One turning vector, and how many ticks it has turned:
The counts run from 0 to 1056.
[152 149 174 137 117  67  60 123 125 102 128 128 137 154 132 136 126 150
 172 103 117 129 147 157 116 117 152 110  88 124 120  53 114 127 129 127
 128 133 111 115  88  89 102 133 110 157 127 136] => 91
[109 137 160  97 148 132 122 120 159 127  72 105 126 158 145 148 125  95
 126 115 168 163 123 150 140 117 136  85  97  89 170 138 116 121 151  79
 135 190 123 124 120 127 150  57 145 149 145 114] => 55
[116 169 160 183 134 110 127 165 136 112 137 137 101 119 142 102 158 132
 142  73 141 134 111 153 113 147 115 145 176 105  94 103 157 163 130 153
 137  83 101 141  91 107 115  92 124 155 104 100] => 201
[ 85 126 160 155 164 153 121 159  74 114  88 125 122 107 128 154 155  81
 140 109 161 151 146 155 121 152 126 132 131 119 129 108 152 127 119 143
 134 153 120 116 140 169 155  72 146  67 123  72] => 430
[178 122 199 137  94 125  76 116 101 111 149 134 138 146 107 125 138 178
 129 119 131 144 151 158 164 152 102 124  95 102 107  78 126 151 130 114
 141 139 100 128 113 147 159 107  84 127 138 117] => 731
[122 145 165 158 121 159 150 151 148 143 181 107  98 105 112 165 133  62
  96 140 134 125 116 121 149 126 110 146 169 121 137  90  70 126 163  89
 112 172 130 127  81 133 130  87 108 116 116  99] => 696
[130 167 176 106 109  69  71 108 158 150 138 127 116 138 154  97  81 141
 104 121 113 148 111 167 136 154 126 145 104 122 118  77 131 129 101 168
 154 125  94 123  92 117 136 142 138 141 151 161] => 894
[ 98 154 148 190 147 124 160 164 121 111 126  98 117  92 131 102 151 144
 141  77 156 152 123 167 111 153 116 155 173 100 124  77 161 150 135 156
 153 113 104 124  88 128 121 111 139 127  93  94] => 428
[111 163 127 153 123 101 164 152 160 132 147 102 110 142 145  98  90 112
  75 117 154 145 108 146 131 134 148 117 160 101 182  70 129 125 140 138
 158 134 126  98  90 112 150 103 128 168 153 152] => 686
[ 98 195 158  99 164 114 156 162 167  74 134 101 101 144 142 127  76  98
  91 116 158 116 108 149 110  93 137 149 150 112 168 120 146 131 128 135
 115 110  87 139 135 111 137 104 166 148 135 152] => 633
[109 175 161 111 120 126 119 154 148 156 172  96  84 108 138 162  58 117
 111 126 137 118  94 164 147 170 118 198 143 134 124 115  87 116 131 124
 135 104 141 124  96 152  96 146 148 111 113 132] => 401
[102 135 153 160 146 118 123 126 117 120 162 116 144 132 149  87 104 131
  74 152 152 119 161 141 138 118 163 147 146 128 162 123  99 143  97 164
 133 132  65 113 129 118 178  97 114  81 170 120] => 236
[106 142 141 122 152 132 114 148 121  90 177 125  95 153 166 128 115 127
  81 106 159  98 142 175 143 146 155 145 178 107 153 121 103 180 116 175
 129  80 135 154 152 133 134  97 104 102 161 124] => 622
[121 120 155 173 150 142 165 157 134 131 149 108 137 105 153 131 133 132
  89 103 171 139 121 164 129 129 139 123 197 103 188  92  67 148 159 131
 132 137 133 149  83 133 133  97  90 133 141  88] => 46
[140 109  88 152 121 137 122 122 136 123 185 134 101 120 174 121  80  69
  67 119 175 113 113 166 143 182 146 159 169 138 108 113 101 159 124 181
 153 137 135  95 126 150 165 106 120 120 155 123] => 903
[160 106 157 217  98  82 104 124 126 133 120  84 156 146  92 129 122 172
 123  79 123 129 138 132 117 129 121 143 164 126 112  82 124 107 124 128
 118 151  97 104 103  83 137 120 115  98 103 106] => 307
[169 135 163  89 101  66  72 137 134 118  96 122 121 174 176 161  92 149
 121  91 127 136 119 184 110 147 145  98  93  93 135 110 123 132 144 141
 126 136 130 129 128 107 127 127 118 164 160 150] => 107
[ 92 159 141 125 138 101 118 158 118 147 152 130  50 156 139 166 122  92
 131 156 130 120 132 155 153 148 157 128  90 129 136  88 117 119 132 104
 172 123 187  77 110 127  92  94 129 124 147 149] => 177
[159 100 128 158 109 113 150 162 117 108 167 113 116 160 160 174 128 166
  92 102 158 120 145 171 125 140 139 115 186 111 158 106  74 163 175 138
 117 137 140 123 106 105 114 117  69 140 149 102] => 326
[172 132 183 100 111 131  88 129 106  71 138 128 138 166 137 148  95 158
 132 119 169  98 130 166 174 152 126 119  85  98 134 124 139 140 123  91
 131 110 124 138 188 159 161  86  95 108 152 128] => 1012
[ 69 160 138 130 158  99 146 138 146 136 154  63 102 119 137 141 104 134
 115  95 147 131 119 141  99 120 151 166 170 133 144 142  59 122 116 147
 123 116 130 123  97 106  71 130 131  91 134 117] => 1056
[ 82 171 162 168 134 117 138 105  97 111 133  76 129 119 142 122 134 111
 188 124 130 162 158 136  98 123 145  93  87 123  98  99 113 110 106 140
 164 139  85  80 137 145 148 103 129 108 142  96] => 7
[104 144 146 116 127  79  77 128 125 101 125 156 118 123 132 123  84 146
 176 119 145  81 124 158 117 144 147 196  93 140 106 122 153 111 122 108
 107 120 102  89 109 102  98 117 164 111  89 140] => 370
[ 94  87  99 157 114 121 144 103 114  94 144 106 173 131 121 107  82 131
 112 106 171 115 156 130 127 131 141 176 140 133 146 118 100 118 123 116
 134 175  89  83 141 142 182 116 141  77 141 100] => 517
[124 131 134 120 112 155 119 143 136 125 146 108  84 127 145 174  77  30
  84 159 143 116 118 131 148 146 130 144 128 127 137 117  89 130 138 125
 110 182 133 104 134 154 166 100 149 107 164 129] => 907
[114 148 142 170 136  93 127 127 130  98 120 131 145 115 169  83 137 145
 133  91 160 156 134 173 117 150 133 119 140  75 111 129 208 151 101 168
 142 118  65 115 111 127 162  89 136 159 129 117] => 217
[ 76  96 111 172 127 136 159 137 111  67 144  73 141 125 130 159  96 131
 129 110 181  91 142 146 120 139 135 160 157 136 145 132 123 106 119 107
 129 137 118 104 176 148 148  89 154  81 115 115] => 797
[123 179 151 145 141  90 116 129 134 123 112 102 131 152 153 110 106  78
  86 133 114 135 116 125 107  74 155  96 146 112 161 102  78 109 118 148
 124 150  97 133 139  95 154  83 111 108 176 126] => 251
[142 165 166 107 147  76  95 152 123 111 123 116 125 155 133 112  73 159
 112 153 141  90 122 175 124 110 171 148 105 113 176  92  92 111 120 118
 119  99 111 112 139  92  78 135 110  87 145 145] => 1034
[152 127 145 121 132  66 134 121 144 115 144  90 155 175 104  95  80 171
  92 136 175 112 116 144 153 121 138 146 152 104 172  74 146 121 132  84
 132 150 108  80 127  94 114 119 126 130 113 146] => 300
[155 202 173 111 132 126 135 176 139 124 163 117  65 160 144 181 132  84
 103 139 127 127 101 162 149 123 123 109 128  97 122  97 143 142 140  99
 132 118 143 119 113 136  98  93 114 161 119 126] => 193
[108 132 119  97 156 116 135 154 102  55 135  98  94 180 151 122 106 146
 114  88 184 124 131 151 126 116 158 130 167 101 145 103 107 174 155 131
 144 106 135 120 176 127 145 117 140 100 149 135] => 130
[111 170 138  98 155 113 151 130 119 114 163 145  88 137 147  95 135 109
 151 149 179 135 136 170 120 115 166 158 118 103 122 126 147 159 137 117
 133 130  87  43 113 128 102  72 133 124 103  87] => 215
[142 121 128 147  75 138 157 131 114  71 198  87 153 110 133 161  71 122
 138 149 150  97 130 139 128 137 128 141 104 128 142  77  89 116 139  96
 133 158 121  73 121 153 141 140 104 141 128 137] => 522
[148 126 160 141  96 116 141 159 147  78 140 100 141 141 119 158 102 193
 143  93 158  99 117 168 157 160  98 131 141 101 140  98 176 138 151  81
 139 117 134 134 122 138 107 104 137 177  86 148] => 576
[109 147 144 171 140 110 156 146 122 125 116  73 152 151 129 110  99 112
  73 149 152 147 139 138 129  91 171  93 148 115 188  85 105  97 110 130
 162 141  93 101 156 115 167  84 123  99 173 131] => 24
[ 81  81 130 169 120 126 124  98 124 156 175 138 114  94 137 107 105 116
  83 134 169 117 120 168 158 200 135 168 159 137 130  93 103 140 107 152
 166 147 150  82 112 142 151 109 125  96 140 127] => 676
[ 89 109 119 157 129 108  85 114 131  74 110 125 140 140 152 111 143 177
 190  52 177 123 139 161 131 156 134 144 128 110 112 147 134 166 118 122
 161 121 120 142 142 129 155  79 132 112 138 109] => 1005
[144 119 153 115  97  89  54 112 138 134 101 133 151 172 126 117  89 152
 123 129 131 125 147 146 160 136 131 146  60  97 141 116 153 105 118  88
 148 168  80 106 135 131 184  84 145 131 146 147] => 736
[107 145 134 105 137  87 112 129 152 126 141 150 120 108 135 119  77 107
 123 152 168 109 126 159 105 153 150 177 104 120 125 130 168 114 115 135
 107 163  73  57 105 117 112 119 169 125 106 123] => 877
[123 122 133 187 122  74  95 159 127 135 104 108 136 137 138 142 105 172
  91  96 139 112 148 189 104 140 144 142 160 132 124 165 160 119  95 185
  97 120  82 140 126  87 136 109 131 120 140 115] => 603
[118  87 118 182 128 144 137 137 158 142 111 110 150  96 153 135 109 131
  81  89 181 126 106 155 132 160 123 149 179  98 166 130 110 128 148 127
 109 155 124 165  80 139 167  83 127 126 149  95] => 47
[158  98 109 181 131  62  72 136 141 150  67 121 146 158 133 133 121 184
  83  59 148 128 136 174 122 135 149 162 172 128 134 137 121 129 135 149
 134 154 124 124 111  87 145 106 115 111 143 104] => 323
